Rotation paths and how fast each direction turns (degrees each step):
Each turn is a multiple of 5 degrees from 10 to 175, or 0.
Each row of a path follows its step; steps can be skipped.

step 1: 296	144	-89	-379	-87	-212	-158	-115	-8	2	-228	-151	-5	110	54	-93	53	-161	252	167	18	-112	244	88	392	210	155	-24	-47	-51	-185	-37	-116	-143	-88	299	435	-116	10	-111	-148	48	-160	180	-61	346	-296	161	87	175	79	-139
step 8: -186	134	46	327	97	-138	134	80	53	67	4	173	52	241	84	129	-265	-219	120	152	290	170	86	-117	-165	-126	-22	-337	71	26	-68	110	96	108	77	410	159	-100	-209	266	92	-126	112	-180	172	90	196	62	215	-74	-221	496
step 9: 23	-285	-158	209	50	289	346	-132	-31	-230	-207	-432	-95	135	-45	-40	-86	145	7	-199	184	-39	59	-21	-5	-76	124	-131	190	280	68	-116	-228	-100	160	14	-8	86	14	-283	-100	109	233	28	491	330	70	107	-111	-117	96	215
step 12: 133	-115	-459	-109	28	-121	146	240	148	-130	-25	-42	-149	-287	-24	-49	-81	-104	-251	424	-76	-39	3	66	198	255	-23	-106	36	-175	-76	110	114	275	350	-144	-22	-4	-29	-370	-47	-168	109	-44	62	130	-144	-365	166	-144	-27	-240
step 17: 43	-28	2	235	-328	-97	-108	-478	33	-201	165	224	27	-253	-183	-171	55	-123	-144	-126	51	154	91	282	59	119	-77	-152	-269	168	10	-129	55	-123	-194	-184	-235	377	179	-46	84	-129	80	76	-119	-52	398	-201	9	136	258	69
step 21: -114	-22	343	220	-93	239	-133	242	237	-100	-79	-251	-215	44	251	-72	-40	62	-151	-227	-28	21	-228	-73	-21	-33	-128	115	230	126	307	129	-186	-324	19	146	360	-123	347	120	-103	-131	24	32	-177	249	115	-71	-4	-353	-2	-132
step 23: -147	-232	-3	81	254	-170	84	-170	1	-3	18	-76	103	-72	154	44	14	238	-241	68	104	113	214	108	-167	69	-182	103	-104	-326	42	-248	203	134	231	85	-283	-83	-188	0	103	71	-251	-376	220	155	30	122	470	-17	317	256
step 26: 80	41	-128	-95	23	-7	331	163	-15	264	-109	-48	-18	273	-170	199	-253	-147	161	11	-3	-17	86	-222	119	-317	42	15	100	320	-102	-144	116	-203	162	32	-412	-61	-37	-23	96	343	139	-46	17	463	49	-392	228	-52	-83	33
Directions:
-21	10	24	39	-18	-87	-76	-23	-61	15	58	42	-46	-26	-31	57	-38	-122	77	-36	0	16	53	-43	-27	74	12	71	27	47	-16	-80	48	73	35	-18	-43	25	-10	98	25	27	-68	-44	23	108	68	29	-29	-2	29	-15 : 120
-56	-11	7	-2	-32	-2	10	36	35	26	-17	33	-55	-24	24	-57	-57	41	71	-23	42	47	61	0	-60	19	59	-85	-51	4	-39	7	-19	33	-70	31	37	12	92	25	35	0	-23	29	-179	25	-39	32	75	2	126	22 : 110
39	-20	-30	-5	-10	-130	-26	54	8	-8	-27	-52	-50	94	0	11	-45	5	7	83	101	25	-20	59	-24	-58	-19	11	86	77	28	-54	-64	-91	-33	108	36	17	-19	55	23	-39	13	-54	-19	-23	-22	52	-32	-7	-16	-86 : 55
25	27	-60	-22	43	21	-70	-19	6	-154	-60	-86	27	-2	-15	0	-79	9	-10	-28	-5	33	28	-56	60	7	-36	-23	111	-75	-10	61	-22	43	0	19	-35	-83	41	42	-28	89	-35	65	-39	-1	47	-2	-30	-28	43	-85 : 125
-17	-29	-23	3	-17	5	103	22	49	-26	-8	-138	-23	7	-15	-44	68	-54	-78	33	-13	75	40	-1	-82	40	76	93	-59	-23	-1	-34	-32	-19	58	-6	74	25	37	9	-37	82	-9	0	4	91	-9	-90	0	24	-2	-72 : 125
38	-31	72	10	-93	69	-23	-23	-8	4	7	41	66	77	58	54	2	-18	9	-16	48	-8	99	-27	82	62	-57	25	-49	88	36	12	-91	-50	11	23	-32	-6	90	-100	7	48	84	8	-16	58	24	23	-16	41	7	-64 : 90
